One turn moves each row of this set onto another row. After a few examples, where does it send each row asked below?
j_618: [  2 -41 -17 -16   8  31  10 -10  -8 -17  34  15 -21 -11  19  -1  21  11]
j_314: [ -4  -5  12 -29   6  14  -8 -52   3   3  15  11  22  -5   9 -18  -2  -2]
j_219: [ 39  30  -6 -23  19 -11   8  27  -5 -21   3  -5   1  -3   1  23 -27 -16]
j_838: [  2  -9  -9   6 -28  13  19  64  -4  -7  -9 -10   5  -1  -1  15  -3  -2]
j_82: [-13   6 -27 -22  13  45  18  16  12   3  40   4  20 -30  32   6  11   8]
j_586: [-46 -11  16 -38  16   4  14  15 -16  -6  30 -13   8  16 -10  23  -3   0]
j_279: [ -9  -3  -6 -28  24  14  59  46   8   0  11   0 -13  -4   5  22   0   0]
j_704: [  8 -27   6 -34 -14  21   9  -2 -15 -36  19 -17  23   4  32  -5  13   6]
j_978: [ -8  32   1  -7  20  32 -14  12 -12 -16  39  48   3 -13  -4  -9   8   1]
j_727: [-14  -2  -6  -2  -2  25  37  15 -30   4  36   5  15 -18  40   3  -5  31]
j_164: [ 16  -2  24  -9  18   2  -1  -2 -29 -19 -31  14 -24   7 -14  10 -13 -13]
j_496: [ 30 -13  -5  -7  19   0  17  18  14 -13  -9  44  31   7 -28   1  -5  18]
j_38: [-35 -10   5   2   5   3  38  -6  -5  -5  10 -12  10   0  54  -6  -4  -6]
j_388: [ -3   1  42 -14   8  27  12  -6  12  27 -11 -20  -6 -11   2   0  15  -6]
j_365: [ 37   5   2  12 -16  24 -17  23 -14 -18   7   6   0 -22   0  36  -4 -10]
j_774: [ 30 -19 -23   0  -9  37 -11 -15   6 -14  11  14  19 -18  36   8 -13   4]
j_667: [-22   6  -3 -29   0   5  27 -15 -18 -14  28  -5   3   8  -7  35 -42 -11]
j_458: [ 24  16  -6   8  33   3  16  20 -16 -35  -3  28   5  33   7  16   5 -20]
j_684: [ -1  14 -15 -25  19  16  21  -4 -14  23 -24   8  13  -3  -4  27   2  45]
j_701: [-26 -17  -3  -8   3   9  32 -44  14 -11  -5  28  23 -16  22   1   3  -3]
j_798: [ 31  19 -27   5   4   4   4  10  14   0 -11  54  15   3  25  -2   1   1]
j_651: [ -9   5 -27 -53  26  14  33  14  -8  -1  18   0  15  22   1  -8 -21  23]
j_821: [ -1  15  16 -34  14  22 -20   5  32  10  15  29   7   2  19  17 -35 -19]
j_859: [-18   5  -7  21  -3  -2   4   4  36   3 -27  21 -11  13  -4  11  14 -11]
j_955: [-24  -4   0 -19 -12  22  18 -13 -25  17  30  22 -15 -17   8  18 -34  25]
j_847: [-28   8  -3 -44 -32   9  -1 -21   7 -19  -5  -7   8  10  25  12  12  -3]
j_581: [ -5   8  13  11  37  27 -13  13 -34  -7  13 -25  16  11   0  -8   2   6]
j_391: [  4  20  15  -7 -26  30  18   4  -3 -39  26  14  17  32  24  14  10 -17]
j_130: [  1 -10  -5   2 -21 -12  -2  31  21  14 -21  21   3  10  20 -15 -26  -8]
j_551: [ 13  -8   2   9  45   0  29  29  17  -9 -11  22  -5  11 -14  11 -10 -22]
j_659: [-33  15  13 -14 -11 -16  -3 -17 -27 -14  -8  15   4  26 -12  -8  -1   9]
j_242: [  5  33 -21  13  28   2  18  28  12  11 -29  20  19   1   7  11  10   6]
j_274: [ 20 -14  20   9  -8  32  -2  37 -19 -17  -4  28  10  -9   2 -12  -3  36]
j_303: [ -3   3  31  18 -32  16 -11  41  -7 -12  -3  12   6  19   5  16  -6  -1]
j_507: [ -4   0 -26 -38  27  13  20  -7  -2   7  24  -6 -39  -3  24  -4 -11  -2]
j_851: [ 13  33   7   2  -9   2  10  35  -1 -13 -22 -24  17  -2  28 -10   2  -4]
j_420: [ -4  22  -5 -34   7  26  16 -17 -10  -7  33   6  31  -7  -3  34  32   9]
j_530: [ -6 -18 -12 -17  17 -11 -15  32  16  -5  18 -10  50   1  -1  20 -15  -8]
j_317: [-39   2 -27 -40  -9  21  13  -6   6  -7   3  30  17  21  -9  12  10  29]
j_840: [ -6   2 -18 -25   7  15  43 -23  -7 -31  18  18  47  -7  -5  26  -9  -1]
j_312: [-10  -7   3 -13  -6   0  13  21  18   5  15  16  23 -38 -22   3  40  -1]
j_267: [-32 -19   0  -6  17  18  11   1   9 -19  43  -8  17  20  23 -18  -2 -24]
j_591: [ -2  -1   7  11   1  15 -20  18  -1  -8   4  23 -46  -3  -1  33 -12  -6]
j_308: [-13 -38 -18 -11  10 -12   7  14   3 -14  13   9 -20 -26  12 -20 -28 -16]
j_547: [ 40 -11   9  -4  17  -1  -1   8  -6 -16  -5  23 -10 -28 -17   1 -25 -20]
j_768: [ 22   2   1  -7 -15  29   9  22 -23  -4 -28  11 -10 -32 -18  25   7  14]
j_224: [-29 -12   7 -48  12  15  -3  -4  -1  25  10   5   3 -31  11  -6 -23  22]
j_531: [ -6  25  17   3 -15  -7  -4  26  -2  11 -32  26  19   3   8 -18  -7  18]

j_847 moves to j_704
j_701 moves to j_38
Now find these:
j_838 moves to j_768
j_388 moves to j_581
j_308 moves to j_279
j_551 moves to j_242
j_224 moves to j_586
j_851 moves to j_274

One turn moves each row of this set onto another row. After a few examples, where does it send each row asked below?
j_554: [  3   1 -14  -6   0  -9 -11  16 -27  -1 -12 -16 -32 -18   3  -7 -47]
j_159: [-22  33  32  19   6 -22  19 -20 -24  -4  32  -4 -11 -11  13 -16 -18]
j_910: [  7   5 -29  20  14 -11  -9  -8 -43   6 -12  -8 -14   6  -4  -7 -43]
j_879: [ -9  30  22 -35  52 -25   9  13 -35   5 -15 -14  16 -67  -1  -7 -22]
j_220: [-15  31 -23  -7  21 -22   2  19 -21   7  20  -2  20 -48  44  20 -19]
j_672: [ -4  51  10 -22  46 -27  15  -2 -47   4 -22  -4  10 -70 -14   6  -9]
j_287: [ -9  45 -16 -28  48 -22  -3 -48  -6   0  -1  -3 -47 -12   7  10 -17]
j_333: [-17  41 -25  -1  20 -21   6  12 -30  12  23   2  12 -50  39  24 -15]
j_358: [ -6  33  19  20  -4 -25  23 -15 -14 -29  18   0   3  -6   1  -6  -6]
j_67: [  0  29  -1  -9  68 -28  -3 -17 -40   7 -28  -8  49 -33  -2  -2 -20]
j_81: [  1  19 -19   1  -4  -8 -10   2 -37   6 -15  -9 -44 -24  -3   2 -41]
j_998: [ -6  16  14 -26  65 -26  -2   5 -31   7 -19 -16  41 -45   6 -11 -29]
j_911: [-17  33  19   7  -1 -22 -25 -34   6  -8  -3 -13   5 -11  29   3 -21]
j_805: [ -1  30 -10 -44  37 -22   1 -23  12 -23  -5  -7 -43 -19   7   9 -15]
j_822: [ -8  32 -16 -12  64 -22  10 -50 -18   3  14   1 -31   9   5  -5 -21]
j_757: [  6  -8 -20   6  10  -9 -11   9 -30  -1 -11 -14 -14   1   2 -12 -49]
j_648: [ -3  33  12  12  -8 -26  -4 -24   4 -32  -3  -5  11  -5  11   7  -7]
j_147: [ -9  30  10 -10  72 -16  -3 -17 -28 -18  -9  -7   9 -15 -48  22  -8]
j_938: [-14  42 -31   8  25 -23  11   6 -36  12  24   6  19 -41  34  23 -12]
j_920: [-25  30  31 -29  70 -11 -11  -8 -25   0   2 -17 -15 -38 -32  15 -22]
j_137: [ -9  32 -33   8  29 -24   9  10 -30   5  21   3  33 -32  35  21 -14]
j_984: [-21  18  26 -32  74 -13 -26  -8 -13  -6  -8 -23   3 -28 -25  16 -26]
j_795: [  4  21 -28  17   5 -10  -8 -13 -47  11 -14  -5 -34 -10  -8   1 -38]
j_813: [-18  37  20 -16  70 -14   3 -13 -36  -7   2  -9 -12 -31 -47  19 -11]
j_616: [  5   8  -8 -39  46 -24  17  -9  10 -34   6  -8 -24   0   4  -6 -18]
j_396: [  1  51  -5  -7  56 -29   7 -20 -49   6 -29  -1  30 -49 -16   9  -8]
j_870: [  1   9 -12 -19  63 -24  22 -26  -9 -17  19  -2 -17  16   3 -15 -22]
j_334: [-11  18  13 -20  74 -15 -21 -14 -13 -17 -15 -16  18 -14 -35  21 -18]
j_448: [-10  26 -28  -1  26 -24   4  17 -21   3  19  -1  33 -36  42  20 -18]
j_906: [-29  34  32  11   8 -20 -11 -32 -12   8  19 -11  -9 -14  30 -11 -28]

j_795 moves to j_554
j_334 moves to j_813
Now find these:
j_159 moves to j_911
j_938 moves to j_220
j_805 moves to j_870
j_67 moves to j_672

One turn moves each row of this set onto another row. After a few examples, where does it send each row asked below?
j_338: [ 18  -3   9  -9  -2 -30  10 -31   2   6  -1  -3  42 -31  -8 -18 -10  21
  -6  14  31  -5]
j_737: [-15 -22   8   8 -22   2  18 -27  -9  51  -8   3   6   8  17 -14 -17  18
 -30  11   8   9]
j_569: [ 36  38  17   7   6  -5 -22 -29   2 -23 -22  27 -12   0   0 -32  12 -10
   3 -12   8   6]
j_696: [ 28  15   2   8 -38  20  16  -9 -12  41 -16   8  13 -13  27 -18 -11 -18
 -30  47  15  12]
j_608: [  7 -37  -7  10 -25   2  -9  -6  -2   6  -1  15 -21   2  -2 -22  15  26
 -24  26 -45  14]
j_946: [ 11   5 -24   5   1   5 -17  -9  18 -37  27   0  10   6 -18 -31   4  -2
 -19  34 -39   0]
j_824: [ 12  -7  -8  24 -14  23  22  24 -13  23 -13 -10  -3   2  34  -6 -16 -36
   9  47   3  16]
j_968: [ 17  28   7  24  -2  17 -11 -32  -6  12  -8  19 -17   6  34 -70   5  20
 -24   5   5  -4]
j_877: [ 41  -1  10  27   3 -25 -13  -5  12   1 -29   4   0 -29  13 -48   8  13
  28  -3   4 -19]
j_841: [ 41  -7   6   3 -21   0  27  13   4  22 -17 -13  25 -36  12  -6 -14 -25
  10  35  18   4]
j_4: [ 11  -7   5  -5   1 -20  13 -24   6  23  -7 -19  45 -33  -6 -17 -19  16
 -11   6  24   7]
j_341: [-22 -24 -15  18 -10   4 -19  -1  -7  24 -34  -5  -1  21  17   9 -13 -15
  11   9  -5  20]
j_271: [ 22   0  15  31  20  44  15   6   8 -31   3  25 -16  16  27 -23   2   2
 -16  21 -17 -24]
j_88: [ -7  25 -14  13   3  14 -34 -26   2  -9  -3   3  30  24   5  17 -14 -23
  -8  24   1   1]
j_477: [-13  25 -16  13   0  10 -30 -27  -3  -9   6  17  18  35   5  -1   2 -31
 -12  19   3  -5]
j_246: [ 35  29  -1  10 -14  11  -4   4 -13   6 -15   0  21  -4   2   2  -6 -52
  -4  40  13  22]
j_123: [ -7   4  -9  12  28  16  13 -15  20  -7  29 -14  42 -20  13   9 -14  -6
   1  13   6 -10]
j_112: [ 21 -27  -2 -14 -18 -16   9 -16   4 -11   0   2  -4 -20 -19 -36  -3  40
 -25  27 -23  22]
j_760: [ 29  14   7   0  -7  41  33  -1   1   4  19  -4  17 -13  30   3 -15 -28
 -12  42  14   3]
j_227: [ 10 -12 -19  -6   9  -1  17  -8  22 -28  25  -2   6 -36 -18 -33   7  15
 -17  17 -29  15]
j_98: [ 49  -4   4  17  19   5  -8  17  18 -29 -38  -2  14 -34  -2 -40   9  -5
   9   1   0  -6]
j_366: [-15 -30 -18  14 -13  -6 -28   0 -16  20 -36 -10  -2  23  18 -15  -4  -9
  17  11   5  16]
j_525: [ 24   4  17  11  15  30  13 -21  15 -24  12  15 -20  -4  46 -30  -5  26
  10   6   1 -25]
j_512: [ 38  19  10  12  -4   6 -22  -6  -8 -24 -56  24 -10  10  -5 -43   0  -4
 -22  15   2  16]
j_603: [-10   0 -17   1  32  16  13 -12  17 -26  25  -6  27 -21  18   3  -6 -10
  15   8  13  -6]
j_695: [  8  -7   5  31  22  -1  10   9   1 -12  -9   0 -36  15  25 -48  -4  -5
  34  -4  -4  -2]
j_948: [  8 -19 -29   7 -12  13 -40   2   5 -22  -7  -5  -7   7  -3 -25  12   4
  -7  28 -44  19]
j_754: [ 37  17  17  12  -3  22  14 -18   7  -7 -11  18   4   1  11 -66  -6  20
 -48  22   4 -20]
j_595: [ 14 -30   4  33  12  10  33  28  10  -2 -31  10 -26 -10  17 -50   2   0
   2   2 -13  -2]
j_971: [-13 -30   6  11 -17   6  17 -26 -12  47   1  11   4  -6  30 -22   3  27
 -26   9  11   0]

j_695 moves to j_569
j_271 moves to j_98
Now find these:
j_824 moves to j_246
j_123 moves to j_4
j_603 moves to j_338
j_946 moves to j_227

One turn moves each row of this set onto another row. After a few examples, where does it send each row asked below?
j_276: [-12  10  35  39  13  20 -18 -12 -25  11  32 -20  22 -58  -1 -20  36  10
 -36]
j_782: [-13  31  14  27  21 -15 -11  19   5  13  73 -23  -1 -42   9 -30  11   9
   5]
j_844: [-15  27  46  47  -5   3  -6  14 -11  22  40 -15   1 -77  -7  -7  44  15
 -53]
j_362: [-34  36 -18  24 -43 -16  14   2 -15  42  -1  -4  10 -52 -12 -12  16  13
  10]
j_825: [ -5  28  28  23 -17 -17  31  15   9  47  29  -6  62 -21 -19   0  46 -10
  15]
j_73: [-12   4  34  39 -16  -5  17 -23 -39  29  66 -32  28 -28 -28  21  25 -20
 -10]
j_425: [-50  43 -25  15 -35  -9  -5  -2  11  41  13 -12   0 -46  -4   1  11   3
 -15]
j_209: [-22  25  16   2 -36   5  20  31 -21  26  36   1   7 -41  22  46  25  -8
 -35]
j_23: [-19  33  31  13  -1 -36  39  11   8  32  36  -4  63 -21  -5 -20  25  -1
   3]
j_715: [-34  50 -17  23 -57   5   5  16  -9  28   8 -17  16 -45  -5 -18   4  20
 -14]
j_257: [-12  38   7  47 -14 -18  -1  23   8   6  62 -11  -6 -35   5 -43   6 -15
   4]
j_444: [-18  34  27  12  -5  -8 -11  22 -32   3  44 -38  14 -71 -13 -20  36  17
 -52]
j_250: [-24  48   2  23 -35   2  -2  26  -9  12  28  -2  23 -15   6  45  44 -13
 -38]
j_309: [-16  41  10 -11 -40   8  -9  31 -11  11  32 -17  31 -55  10  30   6 -20
 -35]
j_750: [-28  31  31  47 -21  -5  32  -4 -32  51  79 -48  31 -31  -3  18  32  -8
 -26]
j_972: [-17  27   8  50 -17  -1  27   5 -15  30  51 -66  36 -22 -13  30  45 -19
  -7]
j_983: [ -2  27  27  31  10  -9   8  15 -12  10  51 -25  -7 -32   7 -48   4 -21
  -2]
j_848: [ -8  18   9  19   2 -27  44  -5  18  40  42  -9  59 -31 -22  11  23   6
  -2]

j_782 moves to j_425
j_983 moves to j_715
j_444 moves to j_250
Now find these:
j_276 moves to j_309
j_257 moves to j_362
j_209 moves to j_750

One turn moves each row of this set onto another row. After a few examples, where does it send each row asked below?
j_456: [ -2 -29  -6 -22 -24 -28   2 -30 -22  -4 -24  -4  -4]
j_960: [-19 -10  34  -9  -1   2   8 -25 -29  -6  -5   4 -21]
j_65: [ 25 -12 -34  -7 -13   9 -20  18  14   4   7  -3  29]
j_519: [14  8  3 39 -5 20 27 29 12  2 -5 11  5]
j_401: [ 15 -20 -10 -25   1 -33 -28 -23  -9   4 -11   5  -8]
j_883: [-23 -42  19 -17 -18   8  11 -24   3  -5  14  13   3]
j_741: [  2  -7   5  11  -6   1  30 -46  34  -7 -13  -1  18]
j_922: [-7  3 -3  4 -6  8 25 46 26 -3 -8  0  0]
j_321: [ 35  -5 -26   8   1   5  16  21  18  -9  20 -11  22]
j_690: [ -8  -5   2   9 -20   4 -11 -55 -13   3  -5 -18   3]
j_232: [  8 -10   5   2 -15  -1 -29 -49   3 -14   2   2  30]
j_421: [  9 -14  -2  -4 -20   2 -25  17 -24 -10 -24  -9 -29]
j_22: [  3  -9  -4 -27 -21  19  13  12  -1 -36   6  -2  34]
j_87: [-3 10 12 27  5  7 18 15 33 21 13  7 25]
j_858: [  5  -3   0   3 -14   0   7  51  -6  -4   6  28   1]
j_936: [-16 -18  34  21  -1 -17 -13 -16 -21  16 -17  11 -10]
j_980: [ 11  33 -14  18   8 -19  -2  27   9 -21  -7  -3  15]
j_577: [ -9 -37  41  -6  -9  -1  18 -25 -14   3  -9 -13   8]
j_937: [ 21  19   4  21  31 -13   7  -3  -9  25 -16  -9  -2]
j_881: [ 15  29 -27  14   8 -19  -9  -3  15   0 -15  24  24]

j_980 moves to j_690
j_741 moves to j_22
j_87 moves to j_883
Now find these:
j_577 moves to j_922
j_401 moves to j_881

